In the data rows, zero lies at 4.5, halfway between 4 and 5.
Here are some points, each followed by its number:
[7 7 6 6 6 6 7 6 6 7 7 7 6 7 5 7 5 6 6 2 7 6 7 9 7 5 6 6 7 7 7 6 7 6 5 6 6
 7 8 6 6 5 6 6 8 7 7 5 6 8 6 8 7 6] 0
[6 6 8 7 7 6 5 7 6 6 7 7 6 8 6 6 6 6 1 0 2 7 8 7 7 6 5 6 6 5 7 7 8 6 7 6 6
 7 7 7 7 7 6 6 7 7 8 6 7 7 7 7 6 6] 1
[6 6 6 6 7 6 5 7 6 6 7 7 6 7 5 6 7 3 1 1 2 5 7 3 7 7 6 6 6 7 4 3 7 6 7 5 5
 7 7 7 6 6 6 6 7 8 8 7 5 7 7 8 7 7] 2
[7 7 8 6 6 6 5 4 4 5 7 3 5 6 4 6 5 3 2 1 2 3 4 3 4 6 6 5 5 5 3 2 4 7 6 5 5
 8 7 5 7 6 6 6 7 7 7 6 6 7 1 5 6 6] 3
[4 7 5 7 2 6 6 5 2 4 4 3 5 6 6 4 5 3 1 0 2 4 3 3 4 5 6 5 6 5 3 2 4 5 7 6 6
 6 7 6 8 7 6 7 6 7 3 6 6 2 2 2 5 6] 4
[2 5 2 5 3 3 5 5 3 5 3 4 4 7 5 4 5 3 0 2 2 3 3 3 2 5 5 6 6 6 3 4 4 5 6 4 6
 3 7 6 6 3 3 6 4 5 3 4 4 3 2 2 2 7] 5
[4 3 3 4 3 4 5 5 2 4 4 3 4 4 4 6 3 2 0 2 4 4 3 3 3 5 5 5 6 5 3 4 4 5 6 5 6
 3 3 6 5 3 4 0 5 4 2 3 5 3 2 2 4 4] 6
[2 4 2 3 4 4 5 5 3 4 3 3 4 4 5 6 3 2 1 2 4 4 3 2 4 4 5 6 5 3 2 5 5 4 5 4 6
 3 3 4 4 5 3 0 4 5 4 3 5 3 3 2 3 4] 7
[4 4 4 4 4 4 6 5 3 3 3 3 4 6 5 4 3 2 2 2 3 4 4 4 3 5 6 5 4 4 3 4 5 6 4 6 5
 3 4 4 5 3 3 0 6 4 2 5 5 3 2 3 4 4] 8
[1 3 3 4 5 4 6 5 4 4 2 4 4 6 5 6 3 2 2 3 4 4 3 3 4 6 5 6 6 3 3 5 5 6 5 5 6
 3 4 4 4 4 2 0 5 4 4 3 5 4 3 3 4 4] 9
[0 0 3 5 4 2 5 5 3 4 2 4 4 5 5 5 4 3 2 4 4 5 1 4 4 4 5 5 5 5 4 5 6 2 4 6 6
 5 5 5 5 3 4 1 5 5 3 3 5 4 3 3 3 4] 10
[0 1 3 4 3 2 5 5 4 5 3 3 5 2 5 5 2 2 2 4 4 3 2 3 4 4 6 6 5 4 4 5 4 4 4 5 6
 5 5 3 6 4 2 1 5 5 4 5 4 3 4 4 5 4] 11
[0 2 3 4 3 3 4 4 4 4 4 3 4 3 5 5 3 4 4 3 4 3 2 2 3 4 6 5 4 4 4 4 4 4 4 5 5
 4 4 4 5 5 4 2 5 6 5 5 3 3 4 4 5 3] 12
[2 1 2 4 4 3 4 4 5 6 4 3 4 3 5 4 3 4 4 4 4 1 1 4 2 4 6 4 4 5 5 4 5 3 4 0 3
 5 4 6 4 3 3 2 6 7 5 5 3 3 4 3 5 4] 13
[2 1 2 4 3 3 4 3 5 5 3 3 4 3 5 5 3 5 4 5 4 2 2 3 3 4 5 4 3 5 3 4 5 3 1 0 1
 5 4 5 4 5 4 3 6 6 5 6 4 4 3 3 5 5] 14
[1 2 2 3 3 3 2 4 6 6 3 4 3 3 5 4 4 4 5 4 5 3 2 3 3 3 5 5 4 5 3 4 4 3 1 0 1
 4 5 5 4 5 4 3 6 7 5 5 2 3 3 5 5 4] 15
[7 7 6 6 7 6 6 7 6 6 1 7 5 6 5 6 7 6 6 6 7 7 7 8 6 6 5 6 7 6 7 6 7 7 6 6 5
 8 7 7 6 7 7 5 7 7 7 6 5 6 6 7 5 6] 16
[6 7 6 8 6 7 5 5 7 3 1 1 6 6 6 6 5 6 6 8 8 6 7 8 6 6 6 6 6 7 6 6 6 7 6 6 6
 8 7 6 7 7 7 7 6 8 7 5 5 7 6 8 5 7] 17
[7 7 6 7 6 6 5 5 5 3 0 0 2 7 6 7 6 5 6 7 7 6 2 3 6 6 6 5 6 6 6 7 7 7 5 6 5
 8 8 7 7 6 6 5 6 4 8 6 6 7 8 7 6 6] 18
[5 6 7 7 6 7 6 5 5 2 0 1 2 5 5 6 6 6 7 7 3 4 3 3 2 6 5 4 6 6 6 7 7 7 5 6 5
 4 7 7 6 5 6 6 4 3 4 5 6 7 5 7 6 5] 19
[5 5 7 6 6 6 5 4 4 3 1 1 3 4 6 7 5 4 6 4 5 3 3 3 4 5 5 5 3 5 7 5 6 6 5 5 6
 5 5 6 6 5 7 6 4 3 5 5 5 5 6 5 6 6] 20
[4 5 6 7 7 5 5 4 5 3 0 1 2 4 6 7 5 5 5 4 4 4 2 3 3 4 6 4 5 6 6 3 7 5 6 6 5
 4 6 5 6 6 6 6 5 4 4 5 5 8 5 5 5 5] 21
[5 0 5 6 6 5 5 3 5 3 1 3 2 5 4 6 6 5 5 4 3 4 2 2 3 4 4 5 4 5 7 5 6 5 5 7 6
 5 5 6 6 5 7 7 4 4 5 5 5 6 6 6 7 7] 22
[3 0 2 6 6 6 6 4 3 4 1 1 3 5 4 5 5 4 4 5 3 4 2 3 3 5 5 5 4 5 5 4 6 5 6 6 5
 5 6 6 6 5 5 5 4 4 5 5 4 6 6 5 6 5] 23
[3 1 1 3 6 4 5 6 5 3 1 2 4 5 4 5 4 4 4 4 3 4 3 3 3 6 6 5 4 5 5 4 6 3 6 7 5
 5 5 7 6 6 6 6 4 5 5 5 2 6 7 4 6 6] 24
[3 1 2 2 4 5 5 5 4 4 2 2 5 5 5 6 5 5 4 1 4 4 4 4 3 6 4 4 3 5 4 4 5 5 4 6 6
 4 5 6 4 7 7 6 5 5 6 6 4 6 6 2 4 3] 25
[3 1 2 2 3 5 5 4 5 5 2 2 3 5 5 6 5 5 1 1 2 4 3 4 4 5 4 5 4 5 4 5 6 4 5 6 6
 4 5 5 4 6 8 6 5 5 5 6 3 7 5 3 5 3] 26
[4 1 2 3 4 5 5 4 6 5 3 2 4 6 5 5 5 2 1 0 1 3 4 4 5 6 6 4 5 6 4 3 6 5 5 6 5
 4 4 6 4 7 6 5 7 4 6 7 4 7 5 3 5 3] 27
[4 2 2 3 4 5 7 3 3 5 3 2 5 5 2 5 4 1 1 0 2 3 3 3 4 6 6 5 4 5 3 3 4 6 6 6 5
 4 5 5 4 6 7 4 6 5 6 5 4 7 6 5 6 3] 28
[4 2 3 3 5 6 5 4 2 4 4 3 5 6 3 5 4 1 0 1 1 5 3 3 4 4 6 5 4 5 4 3 3 4 5 5 5
 4 4 5 6 6 6 6 6 5 6 7 4 8 7 4 6 4] 29
[5 2 4 4 4 6 4 4 3 4 4 4 5 6 3 4 4 2 0 1 1 3 3 4 3 4 5 5 4 3 4 3 3 3 5 4 5
 6 5 7 4 7 6 4 5 6 7 6 6 7 7 5 5 4] 30
[5 3 4 5 6 5 4 4 3 4 4 3 4 7 3 4 4 2 0 0 2 2 3 3 3 5 7 5 3 5 3 3 4 4 4 6 5
 6 5 6 5 6 7 5 5 6 6 7 6 7 7 5 5 5] 31
[6 6 7 7 5 7 5 6 6 6 7 6 6 7 6 7 5 7 7 7 7 7 7 7 0 5 6 6 6 6 8 7 7 7 6 6 6
 7 8 6 7 6 6 7 8 8 7 6 6 7 7 7 6 7] 32
[6 6 7 6 6 6 5 7 7 6 7 6 6 7 6 6 6 6 7 2 6 7 8 3 0 1 6 5 6 6 7 6 7 7 6 6 5
 7 7 7 6 6 6 6 8 8 7 6 5 7 7 7 6 6] 33
[6 7 6 7 6 6 5 7 6 6 7 2 6 7 5 7 5 5 5 2 4 6 3 1 0 2 3 5 5 6 6 7 7 7 7 6 5
 7 6 6 4 5 6 5 6 8 6 6 5 7 2 7 5 7] 34
[1 6 7 5 4 7 6 7 5 6 4 3 5 7 6 7 3 6 4 2 2 5 2 1 1 3 4 5 6 7 4 4 6 6 6 6 6
 8 5 6 3 5 6 6 6 8 4 6 5 5 2 3 6 6] 35
[2 5 3 4 4 5 6 6 6 6 5 1 4 5 6 5 2 6 5 2 3 3 3 2 0 3 3 5 7 6 4 4 4 6 6 5 5
 6 5 7 5 4 6 7 7 7 5 3 4 4 2 3 3 6] 36
[3 6 3 4 3 5 5 6 4 5 5 3 4 5 6 5 3 6 5 2 3 4 4 2 0 2 4 5 6 5 4 4 4 6 5 4 6
 6 7 5 5 5 6 6 5 6 4 5 5 5 3 3 3 4] 37
[3 5 5 5 2 4 5 7 5 7 5 2 5 6 4 4 3 6 5 0 3 6 4 2 1 1 4 5 6 3 4 4 4 6 5 4 5
 6 6 7 4 6 5 7 7 8 5 5 4 5 3 5 5 5] 38
[3 5 3 5 2 5 5 6 4 7 5 3 5 5 5 4 3 6 4 2 3 4 3 2 0 3 4 6 7 5 4 3 4 5 6 3 6
 6 6 6 5 5 5 6 6 7 4 5 5 4 2 4 4 4] 39
[3 4 4 4 3 4 6 6 5 6 4 3 5 5 5 6 3 7 5 2 4 4 2 2 0 2 4 5 6 4 5 3 4 6 6 4 5
 6 5 7 4 5 6 6 7 6 4 5 5 4 1 4 5 5] 40
[3 5 4 5 3 4 5 6 5 6 4 3 4 5 5 4 3 7 5 3 4 4 3 2 1 2 4 6 7 4 4 4 5 6 6 4 6
 6 5 5 5 5 5 6 6 6 4 4 6 5 2 3 5 5] 41
[3 4 5 4 4 4 5 7 5 7 4 3 3 5 6 5 2 6 3 3 3 4 3 1 0 2 4 5 6 4 4 4 4 7 6 6 7
 6 6 7 4 4 5 6 8 6 4 4 5 4 2 5 5 5] 42
[3 4 3 5 2 6 6 6 5 5 4 3 4 6 6 4 4 5 4 2 2 4 3 1 0 2 2 5 8 5 4 4 5 7 5 4 7
 6 6 6 5 5 4 6 6 5 3 3 4 4 2 4 4 5] 43
[3 5 4 4 3 5 5 6 5 5 4 2 5 5 6 4 2 6 4 2 2 3 2 3 1 2 5 5 7 5 5 4 5 6 5 4 5
 5 5 5 4 4 4 5 6 5 4 4 4 4 2 4 5 5] 44
[3 5 4 5 2 5 5 5 4 5 3 2 4 5 4 4 3 6 4 2 3 4 2 2 1 1 3 5 6 5 4 4 5 6 6 4 6
 5 6 6 4 5 4 6 6 6 4 4 6 4 3 3 4 4] 45
[3 5 4 4 4 6 5 5 5 5 3 3 4 6 5 5 3 5 4 2 3 4 2 1 0 1 4 5 6 5 5 3 5 6 6 4 4
 5 6 7 5 4 5 6 6 6 4 5 4 4 3 4 4 5] 46
[4 4 4 5 4 5 5 5 5 7 5 2 5 6 5 5 3 6 4 1 2 3 3 2 0 2 4 5 5 6 4 4 5 5 7 5 6
 6 5 6 5 6 5 7 6 7 5 5 5 5 2 4 5 6] 47
[7 6 7 6 6 6 6 5 6 6 8 7 7 7 6 7 6 6 6 7 9 6 7 8 5 5 5 6 7 6 7 7 8 7 6 6 6
 7 7 7 6 6 7 6 8 2 7 6 6 7 7 7 5 7] 48
[7 6 7 6 6 7 7 6 7 6 6 7 6 6 6 6 6 7 6 7 8 7 6 6 6 6 5 5 6 6 7 7 6 7 6 5 6
 4 7 7 6 2 6 3 1 1 1 6 6 3 7 8 6 4] 49
[8 7 7 4 7 7 6 6 7 2 5 7 6 2 5 6 6 7 7 6 8 5 7 7 8 6 5 6 6 7 8 7 5 7 6 5 5
 2 3 7 4 2 3 3 1 0 2 3 5 2 4 3 4 3] 50
[6 6 4 5 5 4 3 5 4 2 3 6 4 3 6 4 6 7 7 8 7 4 7 6 6 5 5 5 6 6 4 6 4 5 6 6 5
 2 3 3 3 2 3 4 0 1 1 3 4 3 4 3 4 3] 51
[4 4 5 4 5 4 4 5 3 2 3 4 4 3 6 6 6 5 5 7 5 5 5 5 5 4 4 6 6 5 3 6 4 6 6 7 4
 2 3 4 3 2 3 3 1 1 1 3 4 2 3 4 3 4] 52
[6 4 4 4 5 4 3 4 4 2 4 5 2 3 5 6 5 5 5 7 6 4 5 5 4 6 5 5 5 5 4 7 6 7 6 7 4
 1 3 3 3 3 2 2 1 1 1 1 5 3 3 3 4 4] 53
[5 5 3 4 5 4 3 4 3 1 2 4 3 3 6 6 6 3 5 6 4 5 6 4 4 5 5 6 4 6 4 6 5 6 5 6 5
 2 3 3 4 2 2 3 3 1 1 2 5 2 4 2 4 4] 54
[6 4 3 4 4 3 3 5 3 3 4 4 4 2 6 6 6 4 6 7 6 5 5 4 4 5 5 5 6 6 3 6 4 6 6 6 5
 3 3 3 3 2 3 2 2 1 2 4 4 3 3 4 3 3] 55
[5 4 3 4 6 4 3 5 4 3 3 5 3 2 6 6 6 5 7 7 5 5 4 5 5 4 5 6 5 4 5 6 5 6 6 6 4
 3 3 3 3 2 3 2 1 1 2 1 4 2 2 3 3 4] 56
[4 3 3 4 5 4 2 5 3 3 4 5 4 2 7 5 5 5 6 6 5 4 4 4 4 4 5 6 5 4 3 6 5 5 6 5 4
 2 3 3 3 2 2 2 2 1 2 2 4 3 4 2 3 4] 57
[5 4 3 5 4 4 3 5 3 2 4 4 3 3 6 4 5 4 6 6 5 5 4 4 4 5 5 5 6 4 4 5 5 5 6 6 4
 3 3 3 3 3 3 2 2 1 1 2 4 3 2 4 4 3] 58
[5 5 3 5 4 3 4 3 4 3 5 5 4 3 5 4 5 5 5 6 5 5 4 4 4 4 5 5 5 4 4 5 4 5 5 4 4
 2 3 3 4 2 4 2 1 2 0 2 4 3 4 3 4 3] 59
[5 3 4 4 5 4 5 4 5 2 3 5 3 3 5 4 5 5 5 5 4 5 5 4 3 5 4 6 6 6 4 6 4 4 6 6 4
 3 2 3 3 3 3 1 1 2 1 2 4 3 3 2 4 3] 60
[5 4 4 4 4 3 4 4 4 3 4 5 4 3 5 5 6 6 6 6 6 5 5 6 5 5 4 6 5 6 4 5 4 5 5 6 4
 2 2 3 4 2 4 3 2 2 1 2 4 4 4 3 4 4] 61
[6 4 4 5 5 3 4 3 3 2 4 5 4 4 5 4 5 4 5 5 6 5 5 5 5 5 4 5 6 5 4 6 4 5 6 6 4
 2 3 2 3 3 3 3 2 1 1 2 5 3 4 2 4 3] 62
[7 4 4 4 5 4 3 4 4 2 5 5 4 4 5 3 6 5 5 6 6 4 5 6 6 6 5 5 6 4 4 5 3 5 5 6 5
 1 3 3 4 3 3 3 1 1 2 2 5 4 3 2 3 2] 63
[6 6 7 7 5 6 5 6 1 7 7 7 5 6 5 7 6 7 7 7 8 6 7 7 7 6 6 5 5 6 7 7 8 6 5 6 6
 7 6 6 6 6 7 7 7 7 7 6 6 7 7 7 6 7] 64
[7 6 6 7 5 7 6 2 0 2 6 7 7 7 6 6 6 0 6 7 8 7 8 7 7 6 5 6 5 7 7 7 7 7 6 6 6
 7 7 7 7 7 6 6 1 8 8 6 5 7 7 7 7 6] 65
[7 7 6 7 6 7 3 2 1 1 2 8 6 3 6 7 3 0 2 8 6 3 6 7 6 6 5 5 6 3 6 7 4 6 6 5 5
 4 6 7 3 7 6 4 1 3 6 6 6 7 7 8 3 6] 66
[7 7 8 3 7 4 2 3 2 1 2 3 5 2 5 4 3 1 2 4 6 4 5 7 7 5 5 4 3 3 7 4 4 4 5 6 3
 3 4 5 3 3 5 3 1 1 3 7 4 4 7 5 4 3] 67
[5 6 6 4 5 4 2 3 3 1 3 4 4 2 4 4 3 2 2 4 5 3 4 5 6 4 6 4 4 5 6 6 3 4 5 6 4
 2 3 5 3 4 4 3 0 3 2 3 6 3 5 3 4 3] 68
[5 6 4 5 4 3 3 3 2 1 3 4 3 3 5 4 4 2 2 5 5 3 4 4 4 4 6 4 5 4 3 5 3 5 6 5 4
 1 2 3 4 3 4 3 0 1 2 3 6 3 3 3 4 4] 69
[6 5 4 4 3 3 4 2 2 1 3 4 3 2 3 4 4 3 4 5 6 5 5 5 5 4 5 4 5 4 4 4 3 4 6 6 5
 2 2 3 4 4 5 4 1 2 1 2 6 3 4 2 4 4] 70
New points follow, each followed by the numbers of its three nearest points above by angle, nearest first.
[0 2 4 3 3 1 4 2 5 5 3 3 4 2 4 5 6 5 3 5 3 1 2 2 3 4 7 3 3 3 3 5 4 2 4 5 5
 5 4 4 5 4 4 6 5 5 5 5 4 3 5 4 5 4] : 12 11 14
[0 1 3 4 5 1 5 3 4 5 5 3 5 5 5 5 5 4 4 4 4 4 2 3 4 4 5 5 2 3 1 4 6 2 4 4 4
 2 3 4 4 4 4 6 3 4 4 3 6 3 3 2 3 5] : 10 12 7
[6 4 3 3 2 5 3 2 5 7 6 7 3 5 3 3 4 7 6 6 7 4 6 7 5 5 2 3 3 5 4 5 4 5 5 4 4
 5 6 5 3 4 4 6 6 5 7 5 0 4 3 3 0 2] : 15 51 63
[5 4 5 1 2 3 3 1 5 6 6 6 2 4 2 2 3 5 6 6 5 3 5 5 5 3 2 1 3 3 3 4 3 4 4 4 5
 5 4 5 3 4 3 5 5 4 5 5 3 3 4 4 0 2] : 15 70 63
[0 2 3 4 4 2 3 3 6 5 3 2 5 2 4 5 5 5 4 3 4 3 2 2 3 3 5 4 3 4 3 4 5 3 4 5 5
 5 4 5 4 5 4 6 6 5 6 5 4 4 4 4 4 4] : 12 14 15
[4 5 6 4 4 5 4 5 4 4 6 4 7 3 1 0 2 3 3 3 4 5 4 4 5 6 4 5 4 3 5 2 1 0 3 3 3
 5 3 3 4 5 6 5 2 4 5 6 5 6 5 7 5 3] : 30 67 29
[5 3 3 4 5 6 7 7 3 6 4 5 5 5 6 6 6 5 6 5 5 5 4 3 5 3 7 5 6 7 5 5 7 7 5 5 5
 4 5 5 5 3 2 5 5 4 4 3 0 1 3 3 5 6] : 56 52 43
[3 4 5 4 5 5 5 6 5 3 5 5 5 4 1 1 1 4 6 4 4 4 5 4 6 5 4 5 4 3 6 1 1 2 3 5 4
 6 5 3 5 6 6 5 4 5 4 5 5 5 5 7 7 4] : 30 31 29
[6 6 6 5 4 4 5 3 2 4 5 6 6 4 0 1 3 2 2 5 4 5 5 5 5 4 2 1 2 4 5 2 3 3 3 3 2
 4 4 3 4 4 5 5 3 5 5 5 6 7 6 6 5 5] : 67 30 29
[4 4 5 4 3 4 6 5 4 4 5 4 5 5 1 1 2 3 4 4 4 5 5 4 4 5 4 5 4 4 4 1 1 2 2 3 4
 5 4 3 4 6 6 5 3 5 5 6 7 6 7 7 5 3] : 30 31 29
[4 7 6 7 6 5 3 4 3 2 1 2 2 3 1 2 3 3 4 2 2 2 1 2 1 3 4 2 2 4 4 3 2 2 4 6 2
 4 5 4 4 6 5 5 2 2 5 5 6 7 6 5 6 5] : 31 21 30
[6 5 4 4 5 3 4 3 1 2 3 7 5 5 0 2 3 2 3 3 5 3 5 5 6 4 1 0 2 3 4 4 4 3 2 4 1
 4 3 1 3 4 5 3 4 4 5 5 6 6 5 5 4 4] : 67 70 68
[5 5 5 6 7 5 6 7 4 4 1 5 5 4 2 2 3 3 4 4 3 4 5 4 5 4 5 3 2 3 6 2 1 2 2 4 3
 5 5 4 6 5 6 4 2 3 4 4 5 5 6 5 5 5] : 67 31 30
[8 5 6 4 2 2 6 2 6 6 7 8 5 3 6 6 7 6 2 7 3 7 8 7 8 7 3 5 7 3 2 7 8 3 6 4 6
 2 2 2 3 7 6 6 6 2 6 6 5 8 7 2 6 7] : 48 1 64
[5 6 6 6 6 5 6 4 5 4 0 2 5 4 2 1 2 4 5 3 3 5 4 4 5 4 5 4 3 4 6 1 2 2 2 3 4
 2 4 3 4 5 6 5 3 4 5 4 5 6 6 5 6 4] : 67 29 21
[5 7 6 6 5 5 3 5 5 5 2 3 5 4 6 6 4 6 5 6 6 7 5 4 5 5 5 4 5 6 5 7 5 3 0 2 2
 6 4 5 5 4 2 0 5 4 5 4 6 4 5 4 5 6] : 18 14 50
[5 4 6 2 2 4 4 5 6 4 7 7 5 3 1 1 1 3 6 4 3 5 5 5 7 4 2 5 4 2 3 1 1 1 3 4 3
 6 4 4 3 5 5 5 3 4 4 5 5 7 7 5 4 2] : 30 67 70
[5 5 6 7 5 5 5 5 5 4 1 1 2 5 2 3 4 4 5 4 4 4 3 3 4 5 5 5 3 6 6 3 2 3 3 4 4
 4 6 4 6 6 1 6 3 4 5 4 5 0 5 5 5 5] : 20 23 19
[8 7 7 2 4 3 6 4 2 6 5 6 5 3 6 4 3 1 3 3 4 6 7 7 7 3 2 0 5 3 6 5 3 2 2 4 6
 2 3 1 3 4 4 3 6 4 7 6 5 8 6 4 6 3] : 67 66 29
[3 5 6 5 6 5 5 7 6 3 5 6 5 4 2 0 1 4 6 4 4 5 4 6 6 6 4 5 5 3 5 2 0 3 5 5 4
 6 4 3 4 5 7 4 3 4 4 5 5 7 5 7 6 5] : 67 30 31
[7 6 7 8 7 6 7 6 6 6 7 7 6 7 5 7 6 6 7 1 3 3 5 1 8 6 6 5 5 7 4 3 8 7 5 6 6
 8 9 6 6 6 6 7 7 7 7 5 5 7 6 8 7 6] : 2 0 1
[1 1 3 3 3 2 3 4 5 5 3 2 3 2 5 4 3 5 3 3 4 3 1 2 3 4 4 4 2 4 3 5 4 3 4 3 4
 6 5 4 4 4 3 5 5 6 5 5 3 3 5 4 6 3] : 12 13 14
[0 1 3 4 4 2 5 6 3 3 3 3 5 3 5 5 2 3 2 2 4 3 2 3 5 5 6 5 6 4 6 4 6 5 6 6 6
 7 6 5 7 5 4 3 6 6 5 3 2 3 4 7 6 6] : 11 12 10
[4 4 3 1 2 3 5 5 7 5 7 7 4 3 1 1 2 6 6 8 4 7 7 8 6 4 2 6 6 3 4 1 1 0 4 5 5
 5 3 4 2 4 4 5 3 4 7 6 5 6 6 5 4 2] : 63 51 61
[4 3 4 4 3 3 3 2 5 6 7 6 4 4 3 3 3 5 6 6 6 3 6 6 7 7 2 5 3 4 3 4 4 5 5 4 4
 5 7 7 4 6 5 5 6 6 6 1 0 5 4 4 2 1] : 15 13 14
[3 3 6 5 6 5 4 6 5 3 6 4 5 3 1 1 1 3 5 4 4 6 4 5 6 6 3 4 5 3 5 1 1 1 4 4 4
 7 4 4 4 5 6 4 3 4 5 4 5 5 4 6 7 4] : 30 67 29
[3 4 4 1 0 1 6 5 6 6 8 6 3 4 5 1 4 6 6 7 7 7 8 7 5 3 3 4 5 5 4 1 1 0 4 4 7
 6 5 3 2 3 4 6 2 5 7 7 6 7 6 5 2 1] : 51 63 61
[4 2 2 2 3 4 5 2 4 6 5 4 5 4 4 5 5 5 6 5 4 4 4 3 3 3 2 0 1 1 3 3 5 5 4 3 4
 2 2 3 4 3 2 5 3 3 3 4 2 1 3 3 3 0] : 59 57 14
[4 6 7 3 3 3 5 3 5 5 6 7 6 2 5 4 7 3 2 5 6 6 5 6 7 4 5 4 3 3 6 6 4 2 1 0 1
 2 1 2 3 3 5 7 5 2 6 6 5 7 7 2 6 5] : 67 68 14
[6 7 7 6 7 7 5 5 6 4 6 2 7 6 7 7 6 5 3 2 0 3 3 1 3 7 6 5 4 5 4 3 4 7 5 5 6
 7 8 6 7 6 6 7 7 8 6 7 5 7 2 6 6 6] : 3 2 34
[3 4 2 2 2 4 3 4 4 5 6 4 5 7 6 6 6 3 7 5 4 2 5 3 3 3 6 1 1 1 2 4 6 7 4 3 4
 3 3 4 3 3 3 4 3 2 3 3 4 1 3 2 2 3] : 57 59 58
[5 5 3 3 3 4 2 3 4 7 6 6 4 5 3 3 3 5 7 6 6 4 5 6 5 5 2 3 3 3 4 4 5 5 5 4 3
 5 5 6 4 4 5 5 6 6 6 6 3 4 4 3 0 1] : 15 13 14
[4 3 3 3 3 6 3 2 6 7 7 7 5 5 4 4 3 6 7 6 7 6 4 6 7 6 2 4 4 5 3 4 5 4 5 4 4
 6 6 6 3 5 5 6 5 7 5 1 0 4 5 5 1 1] : 15 64 0
[5 5 3 4 4 5 4 3 6 5 7 6 4 3 0 1 4 6 7 5 5 5 6 6 6 5 4 6 6 6 3 2 3 3 4 5 1
 2 4 4 4 4 3 3 3 3 3 3 4 3 3 3 3 2] : 63 61 59
[2 5 6 4 3 4 4 6 4 4 6 4 5 4 1 1 2 5 4 4 3 5 5 3 5 6 4 5 4 3 5 2 0 1 2 3 3
 5 5 3 4 6 5 5 2 4 5 5 6 6 5 7 6 4] : 30 29 31
[4 5 6 6 7 5 5 4 5 3 5 5 5 4 1 1 3 4 5 4 4 3 5 5 5 3 2 0 1 2 5 2 1 1 2 3 3
 4 4 2 4 6 6 5 3 4 3 7 6 6 6 7 5 5] : 67 30 31
[1 3 3 3 5 3 3 5 6 5 5 4 6 4 5 6 6 5 3 4 3 4 3 3 5 4 4 4 3 2 1 4 5 6 4 3 5
 2 4 3 5 4 5 6 4 3 4 5 6 6 4 1 3 4] : 7 25 26
[4 3 4 6 4 6 6 5 5 5 7 4 6 5 6 6 6 5 7 6 4 4 5 4 5 2 5 5 6 6 5 5 7 7 4 5 6
 4 7 7 4 3 2 3 7 5 4 2 0 1 3 3 4 7] : 43 36 44
[1 4 4 5 7 7 6 7 2 6 6 6 6 6 5 7 2 2 0 2 4 6 5 7 6 5 6 5 6 4 7 7 7 6 5 5 6
 6 7 7 6 6 3 4 6 5 5 3 1 4 6 7 6 6] : 1 2 0
[5 4 4 2 2 3 6 2 6 7 5 4 2 5 3 2 4 4 6 5 5 4 6 5 4 4 1 1 2 2 3 5 3 5 3 4 5
 4 4 4 2 4 3 4 5 5 4 5 3 1 3 3 0 1] : 15 14 59
[4 4 4 3 4 2 3 3 5 4 4 5 4 4 5 4 5 4 4 5 5 5 6 5 5 4 4 5 5 4 5 6 5 2 2 0 0
 4 2 2 3 3 4 3 2 3 3 3 6 3 5 4 5 5] : 59 62 61
[3 5 5 3 2 4 4 5 4 6 6 5 4 5 1 1 2 3 4 4 4 5 5 4 5 5 4 5 6 4 5 2 0 0 3 4 3
 4 4 4 4 4 5 6 2 5 5 5 6 6 5 6 4 2] : 30 29 15
[3 5 6 4 5 5 4 6 5 3 6 6 6 4 2 1 2 4 4 4 3 6 5 4 4 6 4 6 5 3 6 1 0 2 3 3 4
 7 4 4 4 6 7 3 4 4 4 6 7 6 5 5 6 4] : 30 31 29
[0 1 2 3 4 2 3 4 4 4 3 3 4 4 6 5 4 3 3 4 4 3 2 2 4 4 5 4 3 4 6 5 8 4 5 6 5
 6 4 5 5 3 3 5 5 6 4 5 3 3 3 4 5 3] : 12 10 11
[7 6 6 7 7 4 0 1 2 3 5 7 4 3 6 6 6 3 6 7 4 2 3 6 7 6 5 6 3 7 7 7 7 7 6 5 2
 4 5 7 6 6 5 6 6 5 8 6 6 1 6 6 2 3] : 66 65 64
[6 5 5 6 5 5 3 5 5 4 3 3 5 5 5 5 6 4 6 6 6 5 6 5 6 5 6 6 6 6 5 7 6 5 2 0 2
 4 4 3 4 3 1 1 6 5 5 6 6 4 6 5 4 6] : 18 50 17
[2 5 7 6 4 7 5 6 3 3 2 2 2 7 6 6 4 5 3 1 0 3 2 2 4 4 6 4 4 4 5 3 4 6 6 5 5
 7 8 7 6 7 8 6 7 4 3 5 5 4 2 3 7 7] : 4 35 46
[4 6 3 5 4 4 3 3 4 5 6 5 5 3 6 5 6 5 6 5 5 3 5 5 4 3 6 5 5 6 4 5 4 6 4 4 4
 4 5 5 5 3 1 4 6 7 5 5 2 0 4 5 2 5] : 15 13 55
[6 2 4 3 3 5 3 3 4 5 7 6 5 5 3 4 4 6 7 6 6 5 6 7 6 7 4 2 4 5 2 6 5 5 5 4 3
 5 6 6 4 6 4 6 8 7 6 0 0 4 4 4 0 2] : 64 15 48
[6 5 6 5 5 4 4 4 3 3 3 4 6 4 0 1 4 2 3 3 5 4 6 5 5 4 2 1 3 1 5 3 3 3 3 4 1
 5 4 2 4 5 5 5 2 4 5 5 7 6 4 5 5 4] : 67 68 70
[5 5 6 6 6 6 5 4 6 5 2 4 3 5 3 4 4 5 4 5 5 4 2 4 4 4 6 5 5 5 7 5 3 4 2 3 5
 5 5 5 4 3 0 4 4 4 5 5 4 0 5 6 6 6] : 13 15 18
[6 4 4 3 4 4 2 3 2 3 4 4 4 5 0 2 2 1 3 4 4 3 3 5 5 4 1 1 0 2 3 3 3 3 3 4 2
 4 2 1 3 4 5 3 3 4 5 5 6 6 5 5 4 4] : 67 70 68
